Look-ups in named tables: a row name and a column name give one cell, copied from the table.

Table debo
|  | tob | rebo | sem | det | pud |
|---|---|---|---|---|---|
| sesamub | 41097 | 72552 | 89867 | 34735 | 57772 |
| gub | 49724 | 35186 | 81004 | 73539 | 31707 |
| nikemup | 59046 | 50333 | 86103 | 24917 | 68860 |
| lopafur | 45229 | 47498 | 89809 | 80455 | 40867 |
| vebaveb | 69529 | 17991 | 60848 | 62850 | 41645 |
| kom | 43413 | 95259 | 72517 | 59111 | 74679 |

What is the sem of nikemup in debo? 86103
What is the pud of vebaveb in debo? 41645
What is the sem of sesamub in debo? 89867
What is the tob of nikemup in debo? 59046
What is the pud of gub in debo? 31707
What is the pud of nikemup in debo? 68860
What is the rebo of nikemup in debo? 50333
What is the det of nikemup in debo? 24917
What is the rebo of vebaveb in debo? 17991
What is the sem of vebaveb in debo? 60848
What is the det of kom in debo? 59111
What is the det of gub in debo? 73539
What is the pud of lopafur in debo? 40867
What is the det of vebaveb in debo? 62850
What is the rebo of gub in debo? 35186
Row with the largest tob: vebaveb

Table rupu
	nof	rikizuf	risik	pab	nug	fuzo	git	latibu	deg	nuz
mogam	133	153	149	102	106	213	167	128	110	123
zosut	171	77	149	145	145	154	110	58	130	111
sikalum	153	99	163	168	155	155	124	80	96	134
tuz	140	131	130	131	129	131	135	133	132	133
vepafak	121	147	127	105	116	191	153	129	107	100
lateg	120	140	123	133	124	147	136	132	110	123
sagetu	137	137	126	128	138	121	141	139	130	126
lotisi	129	108	142	129	159	136	131	120	138	142
zepator	171	144	141	170	118	131	79	153	150	124
mif	138	134	131	138	136	132	140	139	131	130
nim	103	99	90	72	20	155	159	175	180	115
tobamag	162	141	217	202	127	161	127	215	148	101
mekegek	103	98	125	114	184	84	124	119	150	216

git of zepator: 79
fuzo of nim: 155
deg of zepator: 150
latibu of mekegek: 119
nug of mogam: 106
nof of tuz: 140
fuzo of zepator: 131
rikizuf of mogam: 153
nug of tobamag: 127
nuz of nim: 115
nof of tobamag: 162
nug of lateg: 124
fuzo of vepafak: 191
nug of vepafak: 116
fuzo of mekegek: 84
pab of lateg: 133
nof of lotisi: 129
Row with the largest risik: tobamag

nemifa =
,nom,bufin,pagez
mupagub,-59.762,47.088,69.261
bavot,1.768,49.017,90.766
zage,12.468,46.927,89.379
pabo,-22.309,49.982,87.991
vot,23.169,44.837,87.297
vuv,-11.608,49.338,90.766
bemo,-35.685,49.660,83.135

What is the nom of bavot in nemifa?
1.768
What is the pagez of vot in nemifa?
87.297
What is the bufin of bemo in nemifa?
49.660
What is the pagez of zage in nemifa?
89.379
What is the bufin of vuv in nemifa?
49.338
What is the nom of bemo in nemifa?
-35.685
What is the pagez of pabo in nemifa?
87.991
What is the pagez of mupagub in nemifa?
69.261
What is the bufin of mupagub in nemifa?
47.088
What is the nom of pabo in nemifa?
-22.309
What is the bufin of vot in nemifa?
44.837
What is the pagez of bemo in nemifa?
83.135
What is the nom of mupagub in nemifa?
-59.762
What is the pagez of bavot in nemifa?
90.766
What is the bufin of bavot in nemifa?
49.017
What is the nom of vot in nemifa?
23.169
What is the bufin of pabo in nemifa?
49.982

